A state moves one step at a time under one of 6 hidden systems, and each row is a state written as 20 numbers. Each run below is a few steps of one system.
run 1, zovin, 8 rows:
[[  3 -15 -10  25  16 -17  19   2  13  15  18  -3 -16   8 -13 -19  12  19
   41 -10]
 [-12 -32 -19  23  19  -4   3 -22   6   6  24  18  -7 -13 -13 -17  21 -15
   15 -13]
 [  2 -20  -7   1   8  -7  18 -35   3  21   8   5 -32  13 -18 -18  20   9
   36  -2]
 [-17 -28  -3  29  27 -16  13  -1   3  19  23  14   2  -5 -22  -8  19  15
   33  -6]
 [ -2 -36 -24   2  12   7  -2 -30   4  10  29  15 -21   1   0 -24  26   0
   32  -9]
 [ -4 -22   2  19   9 -22  12 -11  17  28  11   0 -24  -2 -30 -16  16  11
   47  -8]
 [-18 -41 -15  22  27 -12  15 -20 -10  12  34  25 -10  -7  -3  -9  16  -6
   30  -9]
 [  6 -19 -13   4  10  -3  17 -29  13   8  16  10 -27   7 -17 -36  25  12
   48  -8]]
run 2, dol, 8 rows:
[[-23 -10  -7  -9 -11  18 -15 -27 -20   9  -1  16   2  -8  10   4  -7 -38
  -52  -4]
 [ -4  27  42 -37 -16   6   1  16  -7 -12 -25   5  12   2  -6   0 -17  25
   17  16]
 [  3 -25 -13  18  22 -11 -16  22  -8 -19  26   7  26 -14  22  42   5  -2
    2   6]
 [ 24  26 -17 -19 -21  22  -8  -3   2 -12 -13 -21 -11  17  28 -13 -14 -11
  -36  -6]
 [-16  14  31  18   1 -19  -1  21   7  -3 -24  -1  29 -25 -34  19  -8  -6
  -14   6]
 [ -4  -7 -10 -18  18  21   7 -24 -36 -18  13  24  13  14  30  19   5  -2
  -24  12]
 [ 14  32   9 -11 -13  14 -19  37  23  -7 -17 -24  19   8  -8  -5  -1  35
    0   5]
 [-16 -25  -9  18   8  -7 -28  -1 -10  10   9   5  16 -21   2  43   4 -28
  -32   6]]
run 3, dafop (8 x 20):
[[ -8  15  -4  33  25  -1  25   0   5  -7  -2   4  19   2 -24 -16  11   3
  -20  -6]
 [  3  -8  -7 -19  13  22  -6 -42  -5 -11  -5  20   2   3  -8   7  27   2
   -3  14]
 [ -8   2  17  -5  -1   0  -9   8  -2  35  -7 -13   0  16 -18  17   7  37
    8  15]
 [-25 -23  -8   2 -12  10 -37  15   6  17  22   7   7 -23   3  -7   0  -9
    0 -11]
 [ 13   3   9 -29 -32  -3  -6   2   2   0  -8  -7 -30  -2  19  -8 -20 -10
   22  -4]
 [  1   2   5  31   6 -34  22  29   0  -6   5  -8   2  -9   6   7 -23 -14
    5 -12]
 [ 14   3 -26   1  11  14  19 -17  -3 -32  12  11  -3   7  22 -24   3 -17
  -10 -10]
 [ 16  20  12   6  14  -6  23 -17   8  -9 -28  -7   0  13 -31   7  15  16
    2  14]]
run 4, nare (8 x 20):
[[  0   7   7  21 -11 -26  26  19  13  16   0 -13 -22  -2  -8 -36 -21  -7
   21 -23]
 [  5 -18  -9   3  17 -10  22 -45  -5 -20   3  25 -16 -11  -7  -3  16 -25
   18   0]
 [ 31  14  -9  -5  12   2  25  -2   1  -5   0 -17 -15  38   7  -2   9  37
   20   9]
 [-14 -20  -8  37  20  -9  -4  -2  17  29  13  -3   4  -5 -37  -5  26  12
    8  -6]
 [ -8  -9  -6 -31  -8  26  -4 -40 -14  28   3   8 -25  24   4 -17  10   7
   -4   3]
 [-11  -3  29  -6 -12 -20   3  25   5  25   0  -5  -9  -1 -14  -3 -10  28
   49   4]
 [-12 -42 -21   2   6   0  -6 -14 -10   2  38  23 -12 -12  21  -8   5 -18
   24 -11]
 [ 28  17  -7 -14 -18   0  19   0  16  -8  -4 -16 -33  18  11 -40  -9   7
   28 -11]]
run 5, dol:
[[ 13  -2   0  23  -7 -29  11  -1  23  -1 -11 -14 -22 -18 -18 -10  -4 -24
   15 -13]
 [ -2  -5  -4  14  17 -12  44 -32 -16  -2   2  15 -16  12  -6 -13   1 -15
    0  -6]
 [  5  11  -4   5  15   9  19  -9  17  -6   0   4   0  13 -24 -35  19  27
   23  -2]
 [ -2 -25 -17  19  15  -3  -9 -21  11  28  11  -6 -14   4 -21   7  29  10
   10   1]
 [-15  -7  -2  -9 -14   8   1 -10  -4  42   9  -2 -26  18   0 -31  -4  10
   10 -10]
 [-13 -22  12  -1 -10 -12  -9   5  13  10  11  11 -12 -24 -13 -17   0  -4
   43 -10]
 [ 17 -22 -11  -4  -3 -18  16 -20  -7   0  13   1 -38   5  21   1  -4 -13
   32  -3]
 [ 13   8  -3  21  -2 -21  30  10  18  -3   2 -11 -17   3  -7 -36 -10  -3
   24 -20]]
run 6, begel:
[[  1 -12  13 -21  -9  -7   7 -41  -4  -7 -14  19 -25 -13 -11  -2   3 -25
   22   5]
 [ 12  -5  -2  15  24 -20  41   0 -14  -7  13   4  -7  19   7   5   0  17
   28   3]
 [ 12   7 -27  16   9  17   3  -3  27  -2   6 -11  -2  12 -14 -35  21  15
   -3 -12]
 [ -7 -17  -5  -3  -4   1 -14 -33   0  36  -8  -5 -22   5 -19  11  18  -5
   -7   6]
 [-31 -18   8   2  12  -1  15   0 -24  23  23  21   4   7   0  -9  -4  13
   13  -3]
 [ -2  -9  -2  -8   3  14 -16   3  22 -12  10  11   8 -14 -11 -20  18  17
   34  -2]
 [ 16 -22 -11  -5 -10 -12 -14  -7   5  15   7 -12 -31   0  10  14   5  -2
   27   2]
 [ -6  -4  -5   7  -4  -9  25  -4  -3   8  14   5 -19   6   8 -35 -14 -10
   14 -19]]
run 7, rusek, 8 rows:
[[ -8   5  -9  -4  -2  13  13  -4 -12 -13  12  16   2   2  21 -29 -15 -18
  -17 -15]
 [ 14   4  10   0   1 -10   9 -14  20 -13 -17   0 -10 -10 -25  -9  11   2
   29   2]
 [  3 -15 -14  17  21 -10  16  -6 -21  12  16  -2  -5  18  14  25   3   3
   -7   4]
 [-11  12 -10  -5  -2  25   1  -3  10   0   5   6   7   5  -6 -47   5   9
   -9 -13]
 [  4 -21   2   3   0 -11 -15 -19  10  11  -7   0 -14 -13 -20  21  19  -6
   20   9]
 [ -6  -8  -7  -9  -4   5   5   5 -24  19  21   1 -12  22  31  -4 -14   8
   -1  -4]
 [ -6   1   0   8  -9  -2  -3   7  24 -10   1   3   2 -23 -14 -36  -2 -12
   15 -16]
 [ 22 -14  -7  -3   4 -15   9 -24 -10 -10  -1  -1 -23   3  12  28   3 -16
   11   9]]
run 8, nare (8 x 20):
[[ 13   5   0 -21  -9   9  -2 -34 -10  11 -20  -8 -20  17  -1  15   5  -5
  -21  12]
 [-19   7  25   9   9 -13  14  27 -11  16   0   2  18   7 -12   8 -10  26
    8   4]
 [-13 -21 -13 -13   0  23 -28 -11   1 -10  19  21  12 -18   8  -7  15  -8
   -1  -2]
 [ 18  14   3 -17 -26  -3  -8  15   7   7 -11 -25 -22  11  16  -2 -18   4
    5  -2]
 [-17 -11   7  27   8 -27  16   9  -4  -1   7  12   6 -22  -8   3 -11 -23
    1 -11]
 [ 17   9 -14 -20   3  21   9 -25  -6 -33  -2  12  -2  11  17 -10   6  -4
   -5   3]
 [ 16  11   6  18   4 -18  -1  20  18   4 -14 -26   2   2 -19  18   5  19
    9   6]
 [-21 -16 -15  14  16  10   2 -18 -14  15  15  13   7   2  -2   2  11 -12
  -31  -4]]
run 9, rusek, 8 rows:
[[-29  15   2  15  22  14  25  26 -17   6  20  14  33  18   1 -29  -5  29
  -17 -10]
 [ 13  -9 -15  -3   6  20 -36 -19  34 -23  -7   3  13 -25 -24   2  38  -4
    4   8]
 [  8  -5   1 -14 -13  -4 -11  -3 -18  44  -4 -26 -28  31  15  33  -5  19
   -4  13]
 [-42  -2   9   6 -14   4  -9  29  -3  13  15  15  20 -24   1 -34 -23 -14
  -12 -23]
 [ 28  -8   3 -27 -11   0 -15 -17  10 -44 -12  10  -9 -23   9  17   6 -19
   32  12]
 [ 16  16   6  19   1 -27  31  28  -9  14  -3 -28 -12  29  14  13 -23  16
    1  -1]
 [-18   7  -9  21  16  11  11  -6   1 -25   0  21  30 -18 -11 -23   3 -27
  -37 -15]
 [ 23   8  10 -27   5  11   1 -33   4 -10 -23  -1  -9  15 -17  17  25  23
   17  27]]
run 10, dafop, 8 rows:
[[  0 -19  -3   3   5 -13   9  -5  -6   8  15   3 -17   3   6   1   1   3
   25  -2]
 [  4  -5  -9  11   4  -6  11   1  12   7  10  -5 -14   5  -4 -26   3   6
   18 -12]
 [  3 -12  -6  12   4 -11   8 -20   7   4   2   2 -18  -3 -11  -8   9 -13
   14  -6]
 [ -3  -8  -2   3   8  -7  21 -17  -8  16   8   5 -17  14  -5 -10   4   8
   17  -2]
 [ -6 -12  -4  10   9  -4   5  -6  10   7  11   6  -4  -3 -16 -18  12   9
   24  -6]
 [  5 -19  -9   0   0  -5  -2 -20   5  15   8   0 -23   3  -5  -3  12  -1
   22  -2]
 [ -7  -8   2  10   0 -12  11  -2   2  25   8  -3 -19   6 -11 -16   0   6
   19 -10]
 [ -6 -20  -7   9   3  -8   6 -10   4   4  15  11 -13  -8  -4 -17   5  -9
   26 -11]]
run 11, zovin (8 x 20):
[[ -5  -2  -5  12  -5 -11  13  -2   1  -3   5   4 -11 -11   5 -16 -14 -30
   -4 -17]
 [  8   7   8  -2   8  -6  24 -25  -4 -14 -15   9  -7   0 -12  -1   3  -7
    5   6]
 [  8   1  -9  13  21  -2  10  -3  -2  -3   5  -4   8  13  -3  16  14  15
   -4   6]
 [ -4  -2 -17   6   3  15 -13  -4   9  12   8  -5   2   5  -3 -13  13   6
  -16  -5]
 [-15  -8   9  -9  -9   2 -16  -8   2  24  -5   0  -5  -4 -16   1   3   2
    1   3]
 [-14 -11  11 -11  -1  -4   0   8 -13   9  12   9   1   0  11   2  -8   7
   17   2]
 [  5  -2  -2  -5  -4  -1  -1  11   9 -17   8   5  -1 -11  10 -15  -4  -1
   24  -8]
 [ 13  -5  -4  12   0 -17   6  -3   7  -9  -3  -4 -12  -9   1   8  -2 -18
    8  -3]]
run 12, begel (8 x 20):
[[-17  13  -7 -16 -13  34  -5 -31  -1  27  -8   2 -12  17 -11 -41   4  -1
  -34 -10]
 [-29 -17  29   6  12 -17   2 -17  -9  19  -8  19  10 -16 -37  29  13   4
   13  16]
 [ -6 -17 -16  -8  15  16 -11  23 -13  -7  40  11  17  11  33   2   7  31
   19   1]
 [  6   4   7 -12 -30   1 -27  17  36   9  -9 -17 -17 -16 -14 -27  -2   4
   29 -11]
 [  7 -30 -13   7  -2 -23   5 -23 -10  -4  12   8 -26 -15  18  19  -7 -43
    8  -6]
 [  8  22   4 -13   6   6  43 -10 -12 -15  -3   9 -11  26   8 -38 -10  15
   15  -4]
 [ 16   1 -10  34  20 -14   5 -13  30  -5 -12 -11   1  -7 -39   7  28   0
    2   1]
 [ -5 -12 -23  -7   8  21  -4 -21 -22  30  16  -3 -10  32  18   9  10  13
  -27   4]]

Which system made each of these runs?
run 13, 2 rows:
[[  9  -4   7 -24 -26   0 -16 -25   9   9 -21  -6 -30  -9  -7   2   0 -18
    9   5]
 [ -5  -4  12  11   7 -27  31  16 -23   9  10   1  -5   8  14  15 -21   5
   14   0]]
  nare
run 14 (2 x 20):
[[ -5   0  19   2 -14 -16 -27  47   5   6  -1 -15  16 -20   4  30 -19   7
    8   4]
 [  3   3  -9 -18 -21   7  -1   8 -16 -20   9   8  -7  -7  45 -11 -32 -31
  -13 -11]]
  zovin
run 15 (2 x 20):
[[-14   8  10 -20  -5  14   4  19 -13  -9  11  14  16   3  16 -23 -15  15
    8  -5]
 [ 21   1  -3   4  -1  -8 -16  13  21 -27  -8  -9   7 -19  -2  17   6  -6
   12   3]]
  dafop
run 16 (2 x 20):
[[  6  13   2  -5  -8   4   5  18  12 -15   2  -2   3  -1   5 -28  -9   9
   14 -10]
 [ 12 -14  -9  13   2 -16  -4 -13   9  -4  -1  -4 -11 -14  -5  16   7 -22
    3  -1]]
  nare
run 17:
[[  5 -19 -10  22  15 -14   0  -1   5  26  12 -12 -11  11 -11  18  17  18
   16   5]
 [-22 -17 -15   9   5  11   1  -6  -1  20  25  11  -2   1  -2 -33   4   0
    0 -15]]
  zovin
run 18, 2 rows:
[[ 17   3   1  -2  11  -6   6  13  -4   3   2 -13   1  22   5  23   6  34
   16  14]
 [-21 -15 -15  21  11   9 -10   4   9  19  20   4  10  -5 -12 -17  12   2
   -7 -12]]
  nare
run 19, 2 rows:
[[ 19  -6 -31  20   4  -3   0  29  15 -11  27 -16  -3   7  25 -17  -2   5
   12 -18]
 [  9   3 -13  20  -3  -7  10 -25  24   2 -14  -6 -21  -7 -22 -24   9 -27
   -9 -13]]
  nare
run 20, 2 rows:
[[ 14  19  -2   7   5   5  -1  17  28 -38  -9  -2  21 -13 -14 -19   9   6
    9  -4]
 [ 19   1  -9  11  11  -8   0 -16  -3   3 -13 -16  -6  12  -4  43  12  -4
  -22  17]]
  rusek
run 21, 2 rows:
[[-12  15   6   4  -1   4   3  28   1 -16   4   4  25  -9   8 -15 -17  -2
  -12  -9]
 [ 21   9   2  -5  -2   0  -8  -9  13 -29 -22  -4   4 -12  -8  19   8  -9
   -2  12]]
  rusek
run 22, 2 rows:
[[ -4   5  -2   5   0  -3  22  13  -3  -4  13   3  -3   5  12 -29 -15   4
   12 -14]
 [  6  -6  -1   6   6  -5  -2 -14  14 -23  -7   9   4 -21 -15   1  12 -17
    7   0]]
  zovin
run 23, 2 rows:
[[ -6 -27 -18  20  16 -15  18 -29 -15  16  18   9 -19   7   4   7   7 -20
   -2  -5]
 [  2  19   3 -12 -10  12  17  -4  12   4  -5  -2 -14  16 -11 -51  -1  19
   19 -10]]
  dol
run 24, 2 rows:
[[ -9 -11   9  -8   3  -5   7 -24 -13  -1  -1  20  -6  -8  -5   5   1 -12
    9   4]
 [  3  -1  -2  -2   6   1  12  10  -3  -2  14   2  -3  12   9 -10   1  21
   24  -1]]
  rusek
run 25 (2 x 20):
[[  8  17   3  36   9 -15  -5  31  31   8 -15 -31  14  -3 -31  10   8  16
   -6  -1]
 [ -8 -14 -28  -4  -5  24 -30 -12 -14  10  15   2   3   2  26  12   2 -21
  -47  -3]]
  begel
run 26:
[[ 10   4   9  32  21 -30  15  26  -4   9  -5 -21  10  12 -10  49   2  20
   -1  14]
 [-14  15 -16  -4   8  38  -9   1 -10 -13   6  11  32   6  14 -14   1  -3
  -56  -5]]
  rusek
